One turn sends every row of this set to another row. A few are shown first. Where does it send the rows asked after them?
Fupe: [-14   8   3  12  14   1   6   3   3  17   5  -7 -18   4  15  -3  15  -3
  -6  -2  -5]
Rubu: [-12   5   5  -4  11   1 -10 -11  -9   4   2 -13  -5   4  -3   3   7  10
  -5  10 -15]
dafek: [-13   5   6  -1  10 -13   0 -15   3  10  -4  -3 -10  -3   3   2   9   0
  -6  28  -5]
dato: [ -7   5   9   5  11  -8  12  -7   1  13  -6 -12 -12  -1  -2  -6   5  10
   5   9 -14]
guso: [ -5   6   0  -6  18  -5   0 -11  -8   4   7  -3  -1  -7  14   6   3   2
 -17  17 -10]
nid: [-15  10 -11  18   2  -2   4  -7  -2   3   9 -15 -11   0   2  -9  13   5
  -9   7 -16]
gup: [ -9  -5  -7   0  20  -6 -11  -5   4  12  10   1 -11 -12   3  -3   6   2
  -7   5   0]
veku: [ -7  11  -6   3   4 -16  -8 -16  -9   2   0  -6  -6  -5  12  -5  11   3
 -11  18  -3]
reto: [ -7  -9  -4   8  22  -5 -12   1   6   6   6  -3 -10 -10   4   2  10  -1
  -7   4  -5]
Tibo: [-16   4  -3  14  13   3  17  -4   5  15  -4  -3 -12   5   9  -3   4  -1
  -5  17  -1]
sibov: [ -5  16   0  15   9   1  -4  -8  -1   6 -13  -8 -20  -3  10 -14  18  -1
 -17   5  -8]
Gube: [-8  7 -1  4  1 12  0 -7 -6  4 -3 -4  2  1 13  0 17  0 -4 21 -2]
fen: [-13   3  -5   6  12   5   7 -10   1  13  -3  -8 -31  -4   9 -14   8   1
 -10  18  -2]
fige: [ 16   7  -9   3   8  -3  -2   1   0  14   0 -13 -11  -6   6   1   7   0
  -6   4  -4]
Zaf: [ 15  11  -2   3   7   5   0 -10   0   9   0 -12 -11  -6   7   1   7   4
  -8   0  -4]
funi: [-11   6   4   1  -1   4  -5  -8 -11  10   2 -11   2 -15   0  -2   1   8
 -10  13   1]
ved: [-13  -3   5  17  18   6   3  -1  13  15   3  -4 -12 -13   7  -5   1   2
 -15   8  -9]
ger: [ -6   7   0   9  -3   2 -10 -10  10  12   3  -8   5  -4   4  -8  12   2
  -1  15  -9]
givir: [ -8   5  -3   0  14  -2  -1 -20   6   1   1   4   6  -7   1  -6   9   4
  -9  10  -6]
luz: [ -9   6  -7  11   7   4  -8   2 -10   2  -2   1 -13  -3   5  -9  13  13
   3  20  -3]
reka: [-12   5  -5  -4  14  -7   1   1   0   7 -11 -10   4  -4   0   0   1   7
 -17  10 -13]
Zamo: [ -2  11   3  10   0  -5 -13  -3 -10  10  -9  -2  -7 -12  13   4   6  -3
 -15   7  -6]
teno: [ -3   5   7   5   9  -7   3   8   1  -6   3 -17  -6  -9   3  -4  11   2
 -17   9   2]
minik: [-11   6  -4  10  10  -2  -7   0 -15   7  -2   0 -20  -3  14  -3  11   9
   4  18   1]
tomu: [  0  15  -5   4   5   2 -12 -16  -2   5   9  -6 -13  -2   2   2  -1  -2
 -13  18  -9]
naseg: [ -3   6   2   4  18  11  -1   3  -5   4  -2 -10 -26  -5   7 -10   7   3
  -8  -4  -8]
nupi: [ -6   4   4   8   8  -3   2   4   1  -8   6 -14  -1  -9   5  -1   0   1
 -16  17   2]
bomu: [  0   6   3   3   4   4  -4 -13   3  10   4  -6   0 -20  18  -2  11   2
 -16  16  -4]
Vevil: [-15   8  -4   4  13  -4   0   5   3  25  -5  -3  -7   2  -2 -16   9  -1
  -7   9  -7]
Liki: [-11   7 -12   5  20 -13   7   4   4  11  -1  -8 -21  -9   9 -11   1   1
 -12   9   0]
semo: [ -4   7   8   9   6 -14   5  -8  -2  11  -4  -1 -13  -4  -5  -8   6   7
   4  11 -13]
Duvu: [-12   3   2  15  14   0  -4   6 -13   4 -13  -9  -9   0   7  -5  -2  -4
  -9  16 -14]
tirot: [ -6   4  -5  15  15   3   4   2   4   8 -13 -15 -20  -6  20  -3   8   8
  -6  16  -4]
bubi: [-4  6  4 21 11  3  6 11  6  7 -5 -4 -7 -6 11 -3 -1 -4 -3  6 -2]
mitov: [-10  -1   8  12   9  12  11  -6 -13   9  -5  -4 -19  -1  12  -7   5  -5
  -3   8  -6]
Bubir: [ -5   8   5  -6  12   9  -6  -7   6  17  12  -9  -4  -6   4   6   6   6
 -14  15 -10]
zineb: [ -6  10  -2  -3   7   5 -15  -1  11   7   2  -1 -10  -4   2 -12  14  -4
 -17   9 -14]
lufa: [ -4  12  12   2  18   5  11   6  -7   6   1  -4 -17  -2   7  -3   1   7
 -18  10  -1]
Fimid: [ -8  -3   6  -1  16  -4   9   7  -3   8  -1  -9 -19  -4  13 -16   3  -5
  -2  14 -12]
Tases: [  4   5 -14   7  15   4   6  -2  -5  15   1  -1 -16 -10  20 -11   2   0
 -14  10  -5]
zavu: [-13   1  -4  -1   4   4  -2 -20  -5  15   4 -17 -12  -4   4  -2  13  -3
  -9   9 -18]
tadu: [-15   8  -8  17   4   2   4  -5   6   2  11 -13 -13  -1  10 -14  15  -2
  -6  11 -13]

veku turns into naseg
reto turns into semo
guso turns into mitov
Now find these:
nupi turns into minik
Zamo turns into sibov
Tases turns into zavu
Fupe turns into givir

